(in the rows, 128 means zero)
A single turn carries every row of the set below to another of its rows. Some are shown first; where does it send the rows asked next?
nibom: [185 144 127 173 116 145  88 135 138 139 137  98 114 124 158 113 113 133
 156]
zazek: [122 128 171 132 127  95 144 113 112 133 111 128 134 114 133  83  85 118
 101]
Rebu: [167 124 158 145 100 115 139 133 142 141 105 136 157 134 125 109 114 161
 106]
Fovan: [186 141 190 154 101 124 123 110 119 132 115 138 110 101 177 107  97 127
 125]
tok: [153 128 136 111 128 122 116  71 133 137 123 147 113 106 135  94  91 103
 111]
nas: [114 128 117 147  99 112  99 114 125 126 143 129  91  97 166 128 101 141
 147]
goro: [126 111 133 120  97 110 113 143 127 124 123 112 119 159 159 106  97 153
 104]
mef: [143 126 133 174 126 110 125 165 157 130 142 130 137 130 170 124 111 161
 149]
Dugos: [140 109 125 115 105 108  91 169 132 124 118 114 106 135 154 118  92 145
 126]
lasi: [177 139 161 142 147 118 103 121 119 145 153 128 119 107 157 131  92 151
 178]
kone: [117 133 121 137 124 140 134 129 134 122  96 148 105 132 154  97 112 121
  93]
fuvop: [122 115 119 149 124 124 112 108 143 139 132 115 126 166 139 109  97 130
  93]
bive: [159 118 149 130 115 125 122 118  93 163 156 148 109  91 148  86  96 110
 140]
peb: [171 138 137 173 158 119  98 105 146 159 130 130 132  89 121 118 102 108
 135]
Nolo: [126 136 154 125 119 103 153 114 125 124 115 105 156 102 146  89  83 140
 114]
rapuz: [170 129 164 145 175 111  97 118 111 123 147 134 111  96 150 100 100 110
 102]
sudis: [162 130 138 162 157 150 103 113 127 140 122 132  95 131 164 122  87 156
 166]
nev: [149 129 114 148 159 123 106 160 121 132 133 149 140  86 136 117 103 123
 157]
Betin: [144 136 129 162 115 128 140 131 177 116 133 146 123 149 153 115  88 140
 149]
pabif: [138 113 139 171 135 110 128 153 148 159 152 134 138 101 184 111 121 145
 147]
Vopun: [161 148 137 146 123 106 136 132 102 149 131 122 102 127 146 105 126 120
  75]
Muv: [174 138 152 162 173 140 109 120 122 132 134 130 134 124 160  91  87  88
 129]
zaro: [134 133 168 157 122 110 113  98 122 139 111 118 107 135 121  76  91  97
 127]
kunu: [167 127 109 132 118 119  98 120 132 106 123 114 134 114 155 103 118 177
 148]
niliz: [176 161 171 114 134 111 116 117 115 148 153 122 112 113 152 135 105 129
 156]
ger: [145 141 147 154 141 114  88 112 106 127  90  98 139 117 156 126 116 136
  94]
Goni: [160 117 176 145 158 123  98 130 126 122 134 134 113  94 139 101 116 134
  77]
Naru: [151 136 139 154 139 137 129 146 124 156 145 155 128 108 175 159  88 118
 110]
fodem: [133 114 147 138  99 111  98 130 150 113 125 133 176 108 140 113  90 111
 129]
rel: [140 129 140 155  95 164 136 148 135 148 109 125 142 144 163 107  99 143
 144]

Goni goes to Dugos
mef goes to rapuz
Where do these go?
ger goes to nas
Vopun goes to kunu
Muv goes to fuvop
rel goes to peb

